Each row has a name. Each piece below is followed by the name of the row it came from, unless a question asks for something else. Each question is about the rows just above it.

[ 159,  -58,  475, -423, -823,  441,  789, -293] -> Bibus
[ -58,  474, -423, -423, -823,  441,  789,    5] -> ratif
[  20,  -58,  475, -423, -823,  441,  789,    5] -> rem
find: [ 159,  -58,  475, -423, -823,  441,  789, -293]  Bibus
find: [  20,  -58,  475, -423, -823,  441,  789,    5]  rem

[ 374,  -66,  280,  -51, -188, -250,  358, -136, -735, -942, -705, -614,
 -197]  poraz
[ 124,  475,  625,  374,  -66,  280,  -52, -188, -116,  459, -198,   69,
  509]  kuv
[ -11,  730,  564,  575,  702,  156, -894,  923, -216, -186,  216,  444,
  205]  Kopun
[-372, -111,   53,  -11,  730,  564,  575,  702,  156, -894,  921,  695,
  158]  vapam
[ 921, -894,  156,  702,  575,  564,  730,  -11] is which row, read backwards?  vapam
Which row holds [-188,  -52,  280,  -66,  374] read backwards?  kuv
Which row holds [ 695,  921, -894,  156,  702,  575,  564,  730,  -11] read backwards?  vapam

[-809, -139, -125,  416, -204, -231,  427,  384, -158, -148,  414, -142,
 -252,  -59,  -76,  422] : keze
[  67,  450,  114, -809, -269, -199, -139, -125,  416, -204, -231,  429,
  384, -257, -221, -250] : Gozen
[-720, -665, -149, -117,  -23, -217,  440,  395, -158, -148,  414, -142,
 -252,  -59,  -76,  422] : Zigor
[  67,  114, -199,  450, -269, -809, -139, -125,  416, -204, -231,  429,
 -291,  357,  311,  179] : Sus
Which row holds [ 384,  429, -231, -204,  416, -125, -139, -199] read backwards?  Gozen
find: [-809, -139, -125,  416, -204, -231,  427,  384, -158, -148,  414, -142,
 -252,  -59,  -76,  422]  keze
Which row holds [-250, -221, -257,  384,  429, -231] read backwards?  Gozen
[-252, -142,  414, -148, -158,  384,  427, -231, -204] is which row, read backwards?  keze
[-809, -269,  450, -199,  114] is which row, read backwards?  Sus
[ 450, -199,  114] is which row, read backwards?  Sus
find: [  67,  114, -199,  450, -269, -809, -139, -125,  416, -204, -231,  429,
 -291,  357,  311,  179]  Sus

[ 109, -250,  720,  -90, -312,  146, -101,   65,  516]  nid
[226,  76,  85,  17,   0,  24,  90, -40, -15]  fova
[ 818,  395,  -76,  101, -116, -259,  112, -170, -397]  sepam
[ 429,  143,  401, -188, -281,  129,  116,   79,  -99]  Faruv
[-146, -213,  407, -138, -171,  238,    2,  136,  324]  Zalo
[ 604,  -22,  461,  234, -121, -248, -137, -241,  372]  Sig
[ 328,  164,  123,  -42,  -74,  -57,   25,  -40, -156]  mesi
[ 107,   44, -411, -200,   78,  -99,  116,   20,    5]  korak
[-173,  107,   44, -411, -200,   79,  -99,  116,  129]  Pegid
The row with [ 429,  143,  401, -188, -281,  129,  116,   79,  -99] is  Faruv
[-99,  79, 116, 129] is which row, read backwards?  Faruv
Which row holds this, read backwards? [ 116,  -99,   79, -200, -411,   44,  107]  Pegid
[ 116,  -99,   78, -200, -411,   44] is which row, read backwards?  korak
[  65, -101,  146, -312,  -90] is which row, read backwards?  nid
Which row holds this, read backwards? [-137, -248]  Sig
[ 372, -241, -137, -248, -121,  234] is which row, read backwards?  Sig

[ 290,  753, -678,  735]  Sape
[-570,   49,   32, -553]  disuk
[  86,  -14, -629,  404]  Vur
[  21,   48, -410,  477]  por
[753, 290, 159,   5]  lutus
[-112,  276, -840, -862]  gono
[-156,  237, -372, -166]  Lonat
[ 654,  137, -497,  117]  Punis
[-112,  276, -840,  326]  Nif
Which row holds this, read backwards? [  5, 159]  lutus
Where do [753, 290, 159,   5] appear?  lutus
find: [-112,  276, -840, -862]  gono
[-112,  276, -840,  326] is in which row?  Nif
Which row holds this, read backwards? [137, 654]  Punis

[-437,  -85, -257, -466, -316,  357] -> tig
[ 198,   19, -247, -561,  369, -148] -> seme
[ 345, -521, -781, -534,  584,  632] -> vatid
[-203,   67, -100,  136, -117,  113] -> Rif
[ 271, -233,    3, -110,  289,  401] -> Sepu
[-175,  733,  593,  567, -206, -682] -> Visaz
[ 185,  312, -380,  334,  414, -152] -> poni
[ 304,  204,  141, -450,  505, -697] -> tid
[-317,  117,  399,  241, -272, -119] -> navun
[ 253,  -66, -515,  164,  349,  316] -> sero
[ 90, 319,  17, 292, -65, -88] -> Fidu
[141, 204] is which row, read backwards?  tid
Which row holds [-561, -247,   19] read backwards?  seme

[-368, -383, -295, -319, -246, -190,  536, -556, -597, -387, -426, -325,
  -11,  492,  548,  645,  156,  344, -409, -456,  725,  702] -> pep
[-558, -196,  -56, -118,  309,  119,   41, -334, -346,  293,  209,  107,
   14, -433, -409, -474, -155,  -92,  175,  216, -572, -433] -> supo
[ 633,  809, -124,  654,  835, -296, -445,  -14,  787,  676,  574,  518,
 -559, -356, -616, -594, -613, -756,  -30,  686, -308, -577] -> bebid
[-131, -249,  313,  -74, -329,  296,  -51,  139,  -60, -267,  -17, -127,
  284,  -83,  -55,   51,  249,  206,  250, -142,  -90,  -11] -> susoz
[ 110,  131, -516,   73,   41, -597, -556,  536, -190, -387,  119,   41,
 -333, -346, -351, -251, -353,  -14, -234,  126, -174, -152] -> bazu
[-617, -853,  271, -510, -869,  376,  402, -147, -695, -799, -483, -512,
  549,  313,  499,  653,  653,  755,  109, -681,  401,  575] -> paz
[-346, -333,   41,  119, -387, -190,  536, -556, -597] is which row, read backwards?  bazu
Which row holds [-387, -597, -556,  536, -190] read backwards?  pep
[-474, -409, -433,   14,  107,  209,  293] is which row, read backwards?  supo
[ 653,  499,  313,  549, -512, -483, -799, -695, -147,  402,  376, -869] is which row, read backwards?  paz
[-334,   41,  119,  309, -118] is which row, read backwards?  supo
Which row holds [-351, -346, -333,   41,  119, -387, -190,  536, -556, -597,   41,   73] read backwards?  bazu
[-483, -799, -695, -147,  402,  376, -869] is which row, read backwards?  paz

[ 214,   12,  106, -473,  349,  154,  186, -402]  mekur
[-338, -424,  542, -728,  517,  836,  540,  572]  sepus
[ 214,   12,  106, -473,  131,  154,  186, -402]  Kalal
[ 214,   12,  542, -728, -304, -265, -456, -496]  vukif
The row with [ 214,   12,  106, -473,  131,  154,  186, -402] is  Kalal
find: [ 214,   12,  542, -728, -304, -265, -456, -496]  vukif
Which row holds this, read backwards? [-402,  186,  154,  349, -473]  mekur
find: [ 214,   12,  106, -473,  349,  154,  186, -402]  mekur
Which row holds this, read backwards? [-402,  186,  154,  349, -473,  106]  mekur
Which row holds [ 186,  154,  349, -473] read backwards?  mekur

[ 216,  100,   11,  227,  182, -113,  -14,   19, -213,  -12, -112,  -94,
  339, -210,  219,   49, -345,   77,  129, -108,   27,   66, -433,  -10,
  262,  122, -113,   92,   21,   68,  222,   19, -437,  108, -492, -231,
  -36,   58,  -14,  107,   95] = leber
[ 152,   -8, -255,  -12,  175, -128, -205,  152,  -82,   13,   13,  157,
 -179, -195, -166,  111, -121,  305,   32,  -62,   56, -183,  -15,  109,
   76, -146,  127,  -42, -216,   16,  233,  203,  175,   56, -108,   58,
 -142,  116,  -40, -189,  -55] = dalan
[ 399,    0,  310,   -3,   68,  266,  144,  -46, -102,  -11, -239, -113,
  518,    6,  -56, -134, -420, -149, -124, -161,   24,  258, -447,  234,
  450,  507,  184,  146,   59,   75,  274, -334, -290,  269, -527, -377,
  222, -212,  -47,  -98, -150] = Lare
[ -54,  101,   -7, -165,  -54,   33, -101,  -62,  198,  148,  304,  244,
 -203,  -27, -362,   23,  -48,  228,  -78, -139,   84,  503,  118, -205,
  148,  103,  -76, -229, -106, -163,  175,   59,  242, -301,  153,  213,
  -46,   31,   21,   52, -144] = lokuv
[ 752, -419, -163,    1,  -44, -246,  555, -272,  121,  -13, -789, -948,
  316,  200,  216, -252, -281, -219,  509, -205,  118, -229, -139,  -76,
  148,  503,   84,  103,  106, -302, -338,  233, -572,   30, -397, -131,
   85,  -35, -148,  394,  -20] = tulan
[ 216,  100,   11,  227,  182, -113,  -14,   19, -213,  -12, -112,  -94,
  339, -210,  219,   49, -345,   77,  129, -108,   27,   66, -433,  -10,
  262,  122, -113,   92,   21,   68,  222,   19,  290,   43,  271,   46,
   31,  -77,  330, -165,  260] = ror
[-733,  127,   68, -220,  231,  205, -358, -363,  448,  119,  335,  136,
 -225,  134,  636, -123,  454,  -32,  158,  202,    3,   30, -376,  -63,
  218,  -69, -106,   12,  -97,  105,  186,  151, -322,  168, -456, -136,
  -81,   83,  -10,   -1,   83] = tibiz
[-419,  -13,  752,    1, -246,  555, -272,  121,  -44, -163,  335,  136,
 -225,  134,  636, -123,  454,  -32,  158,  202,  179,  196,  654,  210,
 -136,  -99,  281, -240, -173,  224,  -55, -434,  481, -141,  327,  195,
  493,  270,  -57,  342,  172] = reput
Which row holds this, read backwards? [ 103,   84,  503,  148,  -76, -139, -229,  118, -205]  tulan
Which row holds [ -13,  121, -272,  555, -246,  -44,    1, -163, -419,  752] read backwards?  tulan
[  30, -572,  233, -338, -302,  106,  103,   84,  503] is which row, read backwards?  tulan
Which row holds [-195, -179,  157,   13] read backwards?  dalan
find: [-733,  127,   68, -220,  231,  205, -358, -363,  448,  119,  335,  136,
 -225,  134,  636, -123,  454,  -32,  158,  202,    3,   30, -376,  -63,
  218,  -69, -106,   12,  -97,  105,  186,  151, -322,  168, -456, -136,
  -81,   83,  -10,   -1,   83]  tibiz
Which row holds this, read backwards? [  -1,  -10,   83,  -81, -136, -456,  168, -322,  151,  186,  105,  -97]  tibiz

